One turn moves every row onto another: examples first, then more rows asked
gelaf: [  2  11   7 -32 -11  31   0 -14 -12   1  23 -28   6   3  -3  21 -25  12
  13   0  22   6]
lok: [ 11  -5   0 -33 -15  45   7  -7   3  -7   3 -27   4   5  -3   9 -31   7
   9   1  11  16]
viluv: [ 13   7  -1 -22   6 -40   2   2  -1  -3  -1  -4   7  11   0   4 -25  -6
  -3  15  -2  11]
kavu: [  0 -13 -20   8   6  11  11  11   9   4 -17 -18  10  -4  27   1 -11  28
  27 -42   6  -7]
mobem: [ -6 -10  -6  -3 -26  12   3  -2 -11 -12 -10 -19  10 -14   9  -2 -12  34
  25 -29  25  -6]
bugof: [ -8  10 -17  -2  20   6  15   1  16  25 -16 -24   6  21  20   2  -1  29
  25 -29   6  -9]
sidof: [  7  -8 -21 -11  16  29  21   5  26  11 -24 -26   7  21  15   1 -12  18
  18 -23  -4   7]
Zer: [ -1 -10   1 -13 -28  22  -1  -3 -15 -15   4 -20   9 -20   7  10 -22  23
  20 -23  22   1]
Timar: [-13  13   7 -26 -26  18  -1 -18 -17  -1   8 -27   6   6  -6   8 -16  25
  19  -6  28  -3]
zil: [ 18 -17 -14  -7  15  30  12  17   9   3   9 -19  10 -10  27  21 -24   7
  17 -27  -1   7]
Marog: [  7   0  10 -19  -8 -42   5  -3  -8  -4   1  -1  -2  13  -5   2 -19   5
   1  12   5   5]
bor: [  6   8  -2 -20  -1 -46  -1   1  -4  -5 -12  -6   6  14  -3  -4 -18   3
   1  11   2   4]
fudud: [-10  -1  -4 -20 -30  27   6 -14  -1 -10 -20 -30   3  10  -7 -11 -16  32
  17 -12  21   1]
Fori: [ 10 -16 -21   2  18  20  13  16  12   7  -6 -17  10  -6  31  10 -16  17
  22 -36  -2   1]
timen: [  9   1  -1  -8  10 -48   9   5   6   7 -10   0  -1  22   3  -2 -14   9
   5   3  -3   3]
Ponin: [ -8 -10 -14   5 -14   9   7   5  -2  -4 -16 -21  10  -7  20  -3  -8  37
  28 -38  15 -10]
piz: [ 10  -3   0 -28   8  30  21   6   2  -5  17 -28  12 -15  23  26 -29   6
  11 -10  -4  19]
Tusiz: [  7   9  -4 -17   4 -47   3   3  -2  -4 -13  -5   5  14  -2  -6 -18   2
   3   8  -3   3]
Mus: [  5   1   2  -9  -1 -49   6   0  -1   3  -9  -3   0  18  -2  -3 -13  12
   6   4   1   0]
bef: [  7  11   2 -20  -2 -43  -1   1  -5  -5  -7  -5   6  11  -5  -1 -23   0
  -1  14   1   5]
sim: [ 20 -14  -5 -15   1  34   7   8  -1  -6  19 -19  10 -17  21  24 -28   4
  14 -19   7  11]
Vade: [ 14   7 -12 -22  27  31  14   5  12  21  18 -22   5  13  18  25 -20   3
  14 -12   1   6]
tada: [-11   2   8 -27 -28  20  13  -6 -17 -18   7 -30  13 -19   9  12 -24  29
  17 -12  13   9]
reb: [  0  -2 -15  -9  22  11  27  15  19   5  -9 -26  15  -1  35  11 -14  23
  22 -30 -12   6]
Zago: [  9 -14   1 -19 -16  32   2   0 -14 -14  16 -19  12 -22  11  19 -29  12
  15 -16  18   7]
mim: [ 12   7  -5 -17  14 -44   6   5   4   1  -7  -4   6  17   4   2 -22  -3
   0  13  -5   6]
vagud: [ 18   0   2 -16  14 -37   8   5   4   6   2  -1  -1  17   4   9 -20  -3
  -1  11  -8   9]
kal: [ 13   9  -2 -21  11 -41   4   6   4   0  -4  -4   5  14   0   4 -23  -6
  -1  13  -6   7]
Pila: [ 13   1   9 -21  -4 -37   4  -2  -5  -2   7  -3  -2  14  -4   6 -23   0
  -1  15   1  11]
rido: [  8  -3 -11 -18  24  24  26  14  14   0   6 -26  15  -7  33  22 -22  10
  16 -22 -13  14]
Nosiv: [ 17  -1   6 -21   5 -36   7   1  -2   1   8  -4   0  16   0   9 -23  -5
   0  14  -6  13]
Mif: [ 12   6   0 -32   9  36   5  -5  -2   9  26 -24   4   6   5  25 -26   3
  11   0   9  10]
Fetu: [  6   7 -19  -9  31  18  16   6  18  27   0 -23   4  19  23  15  -9  14
  21 -22  -2  -1]
Dibon: [-21   5  -6  -7 -15   0  21   2   1  -7 -21 -30  13  -6  19  -3  -8  44
  28 -30   7  -3]
Lino: [  5   0   8 -15  -7 -48   5  -3  -5  -2  -4  -1  -1  16  -4  -3 -15  10
   3   9   3   0]
peki: [ -4  -4 -21  -6   2  22  17   0  21   8 -34 -27   4  22  11 -10 -10  30
  22 -24   3  -1]
fol: [ 13  -1  -3 -13  14 -43  11   7   8   7  -5   0  -2  20   4   3 -16   1
   2   3  -7   8]
somin: [ 17  -9 -17 -20  17  40  18   6  24   9 -10 -26   6  17  14   9 -21   6
  12 -13  -6  13]
gud: [-19  14   0 -12 -21   6   2 -18  -9   5  -7 -25   8  10  -2  -3  -6  37
  24 -17  25 -11]
Sino: [ -1  -4   1 -27 -30  37   5 -13  -3 -12  -6 -28   5   5  -9  -1 -24  21
  12  -2  18   8]
rul: [  8   7  -6 -15  10 -45   5   5   4   0 -13  -4   6  17   1  -1 -18  -2
   2   7  -5   5]
pimo: [ 18  -7 -10 -29   5  47  13   0  14   0   1 -28   4   9   8  13 -28   3
   8  -2   1  20]
numat: [  2   1   7 -34 -13  28  16  -2  -9 -16  18 -29  16 -19  14  22 -32  14
  13  -7   7  17]
zal: [ 11   6   2 -24   0 -39   2   0  -3  -5  -2  -4   7  11  -4   2 -22  -5
  -1  15   1   9]
kemas: [-12  -2 -12 -10 -18  21  11  -7   9  -1 -30 -30   5  17   1 -15  -7  37
  20 -21  13  -4]
Kat: [-19   4   2 -17 -28   6  15  -7 -13 -16  -7 -29  15 -13  10   0 -15  39
  25 -21  15  -1]
nozi: [-13   2 -15  -3   7   3  25   8  13   3 -19 -27  14   0  28   0  -9  38
  29 -35  -4  -2]
Gude: [-18  12 -11  -5  -3  -1   9  -6   2  15 -18 -26   5  19   6  -5   1  40
  29 -27  17 -14]

peki -> Sino
Timar -> Vade
tada -> rido
Now find these:
Ponin -> Zago
timen -> Marog

